One turning vector, and how many ticks it has turned
The counts run from 0 to 205.
188	162	122	167	113	111	137	151	124	112	104	117	123	146	120	117	115	141	142	157	119	106	142	129	112	115	116	135	128	104	149	105	130	119	76	122	138	125	121	103	123	151	109	167	119	140	135	140 => 191
160	147	134	141	143	119	92	128	120	128	85	113	116	135	129	131	100	141	121	134	124	79	136	124	118	120	120	116	97	71	143	128	133	96	86	130	102	146	127	133	127	122	111	140	127	135	144	161 => 128
146	134	121	135	136	122	100	136	117	123	92	118	104	146	155	138	112	141	134	149	132	87	145	130	122	125	130	118	76	70	159	119	130	128	89	115	115	142	149	120	106	136	122	150	148	125	141	161 => 116
178	142	128	171	124	113	132	126	127	146	75	136	103	134	135	144	107	156	134	151	128	96	134	136	117	135	132	119	98	87	139	135	139	97	84	128	126	121	123	106	151	139	114	145	126	144	148	148 => 131
171	126	133	137	112	123	129	112	104	138	95	124	92	143	135	150	110	131	141	177	151	131	144	160	123	115	124	122	91	102	144	119	143	109	84	128	133	118	154	107	126	146	117	168	136	139	141	142 => 52
175	138	138	155	168	118	105	122	136	123	103	118	113	119	115	134	95	124	125	132	130	94	126	125	101	119	127	108	125	93	144	124	137	67	89	134	102	134	134	151	151	116	113	147	131	135	136	148 => 141
164	145	113	150	134	126	112	119	119	90	122	136	95	129	88	105	117	134	118	136	131	80	130	126	105	130	112	134	122	110	137	108	129	90	77	119	126	120	154	132	113	115	117	174	127	117	140	123 => 28
172	125	97	152	160	100	138	131	149	90	126	136	107	138	130	138	117	134	140	149	117	106	128	125	113	140	130	120	113	106	160	111	124	117	96	107	130	139	164	116	87	141	126	180	155	137	119	130 => 97
181	152	135	155	112	108	104	122	122	117	95	109	105	129	116	143	88	150	124	145	111	107	147	134	115	128	116	135	102	83	135	122	128	106	84	132	113	126	117	112	132	136	104	143	118	136	143	167 => 126
155	151	122	143	118	128	89	133	98	101	117	110	117	142	132	117	100	126	118	150	124	114	133	113	100	105	112	115	137	96	159	89	124	130	81	120	120	130	128	119	114	134	99	169	126	129	127	150 => 180
154	125	121	156	112	117	118	107	125	90	118	122	80	133	110	132	101	141	111	151	122	128	139	136	112	144	110	124	100	98	139	118	126	134	91	103	130	120	152	104	93	144	120	180	139	117	144	158 => 106
161	131	132	126	146	133	111	127	101	139	96	121	104	153	147	147	115	119	145	171	161	108	138	154	120	106	126	113	90	85	152	116	131	104	92	128	119	132	167	126	115	132	123	160	142	140	137	140 => 50
185	147	115	151	128	98	125	128	138	134	87	125	119	143	135	139	118	162	142	158	122	101	153	134	128	131	135	136	88	82	151	125	123	116	85	123	121	134	125	111	126	146	109	145	136	145	138	163 => 124
161	115	121	169	133	127	118	92	125	102	136	129	80	132	110	141	101	125	125	155	145	145	119	137	104	129	129	100	139	115	138	116	139	93	94	109	122	117	150	124	138	128	107	189	137	119	124	142 => 159
175	139	141	125	123	127	102	112	101	116	118	107	97	136	109	147	84	124	140	160	145	129	152	157	111	113	115	134	102	105	136	109	130	93	88	133	111	119	151	121	110	133	117	167	124	128	137	143 => 47
164	129	132	149	168	119	97	117	125	104	130	115	94	131	120	142	87	120	135	138	135	122	119	131	91	117	131	99	135	104	143	121	135	74	103	122	103	131	148	150	133	113	107	174	145	124	118	142 => 154
160	138	106	164	132	112	108	121	128	117	118	111	129	150	141	102	129	151	129	152	125	109	110	117	109	108	111	94	144	66	161	109	144	110	97	131	114	144	142	140	122	121	101	176	145	139	119	162 => 3
150	124	117	154	164	111	137	139	151	101	105	141	103	131	141	142	101	113	134	136	125	95	116	111	100	132	126	91	130	107	154	116	139	110	93	107	134	139	161	117	107	131	128	183	154	139	126	120 => 90
166	120	118	168	130	113	133	114	140	87	123	135	85	118	97	137	99	127	108	136	119	120	120	121	103	148	110	102	135	111	147	108	132	119	90	104	129	115	157	113	101	135	121	185	142	126	126	133 => 93
159	139	96	185	116	114	141	141	128	113	106	145	102	143	149	127	119	151	140	151	120	97	122	119	112	128	122	107	145	91	139	120	146	114	86	119	145	118	128	109	133	128	107	178	133	139	137	141 => 12
151	126	119	147	169	112	120	139	140	93	107	133	105	123	133	137	96	108	127	134	123	90	108	104	103	130	119	89	134	99	160	108	138	112	98	119	123	141	160	131	105	120	132	175	153	143	127	125 => 89
172	145	103	181	110	94	128	139	129	110	122	117	117	141	146	135	106	154	147	148	107	124	131	124	111	116	121	110	141	88	147	112	147	115	99	126	134	127	119	109	122	131	98	174	125	146	117	158 => 6
156	120	113	147	158	124	100	92	124	109	133	125	99	141	118	122	113	128	122	157	143	130	110	126	101	118	130	90	134	97	157	110	134	97	95	121	107	132	161	150	119	119	109	187	150	124	113	142 => 161
152	122	120	147	118	123	101	104	127	91	117	116	90	138	107	121	110	136	110	148	127	115	138	128	111	143	109	119	101	89	152	112	127	130	94	107	113	119	154	113	85	135	120	181	139	111	141	160 => 107
153	126	121	150	180	127	104	119	132	113	123	126	98	137	140	147	100	117	136	146	147	112	118	131	101	124	136	92	129	101	152	120	137	75	100	120	104	136	156	152	139	116	114	177	150	125	119	135 => 155
169	122	106	153	143	103	123	115	129	100	137	119	101	151	138	145	111	132	152	168	125	145	126	140	109	122	140	110	130	116	155	109	129	105	96	113	120	122	140	123	128	144	100	187	153	138	105	139 => 164
182	158	110	158	124	111	142	151	126	121	96	127	130	152	137	119	132	144	143	165	119	94	138	124	115	117	123	132	127	97	160	109	127	122	77	121	137	128	131	108	110	154	108	169	128	146	132	135 => 190
172	141	94	172	124	99	139	137	134	120	119	119	129	152	156	130	117	153	148	152	119	116	123	124	116	120	128	111	139	82	152	109	138	116	104	130	134	137	131	118	126	130	96	172	139	151	117	154 => 5
175	133	139	154	101	102	131	102	118	143	88	120	101	117	117	139	104	137	129	171	133	137	114	140	117	117	105	98	135	92	140	116	150	105	88	141	130	113	132	105	140	137	109	161	129	161	136	145 => 66
197	149	113	163	141	116	153	152	137	121	96	123	125	147	111	121	129	141	150	152	132	90	145	138	115	130	117	138	121	102	150	127	140	90	96	127	138	132	158	114	112	132	124	157	124	140	145	127 => 203
155	139	131	135	122	116	79	123	110	102	110	105	103	137	125	131	90	135	120	136	124	104	147	130	114	128	110	125	95	76	148	106	128	120	92	111	107	136	141	123	95	133	118	156	130	118	142	164 => 114
167	135	128	117	146	135	106	106	113	112	118	118	102	150	107	117	125	130	125	164	150	102	145	154	111	120	117	132	101	100	149	111	125	97	89	122	111	129	177	141	100	128	124	167	136	124	142	133 => 42
174	129	114	156	181	113	128	111	150	130	117	130	108	137	118	137	124	130	137	157	142	106	119	134	115	122	142	102	128	98	153	129	132	77	97	126	111	140	152	147	139	125	118	166	153	139	116	132 => 149
180	144	105	151	135	113	139	139	125	97	120	148	97	150	117	139	110	135	156	150	132	97	146	149	108	130	136	147	111	122	140	110	128	92	84	118	135	117	149	114	115	141	117	174	131	130	134	123 => 32
173	140	145	148	135	98	105	123	125	115	102	107	114	109	116	133	83	115	124	140	114	119	108	111	103	117	103	95	149	96	147	100	144	94	98	143	123	127	126	127	124	124	106	159	128	162	126	139 => 74
163	130	129	129	134	127	131	120	104	143	91	131	99	148	153	151	113	126	145	178	158	116	145	157	117	115	125	117	91	92	150	121	141	103	92	126	130	125	158	111	121	141	118	166	139	144	143	136 => 51
175	143	128	152	151	130	130	134	131	123	90	122	124	142	98	94	137	134	124	144	140	74	137	123	109	125	102	122	128	91	155	124	138	94	88	127	127	137	161	133	107	120	123	154	124	128	149	132 => 201
152	144	115	159	140	125	104	147	117	93	119	133	105	130	120	112	103	131	132	116	124	66	130	115	94	121	117	118	137	99	142	109	136	92	79	122	118	124	143	134	112	109	113	171	127	125	141	128 => 22
160	139	115	138	156	136	128	134	112	113	101	141	99	145	136	141	111	124	144	154	156	82	147	144	110	119	135	128	93	109	154	122	130	97	83	111	124	122	178	122	111	126	128	169	143	123	138	120 => 37
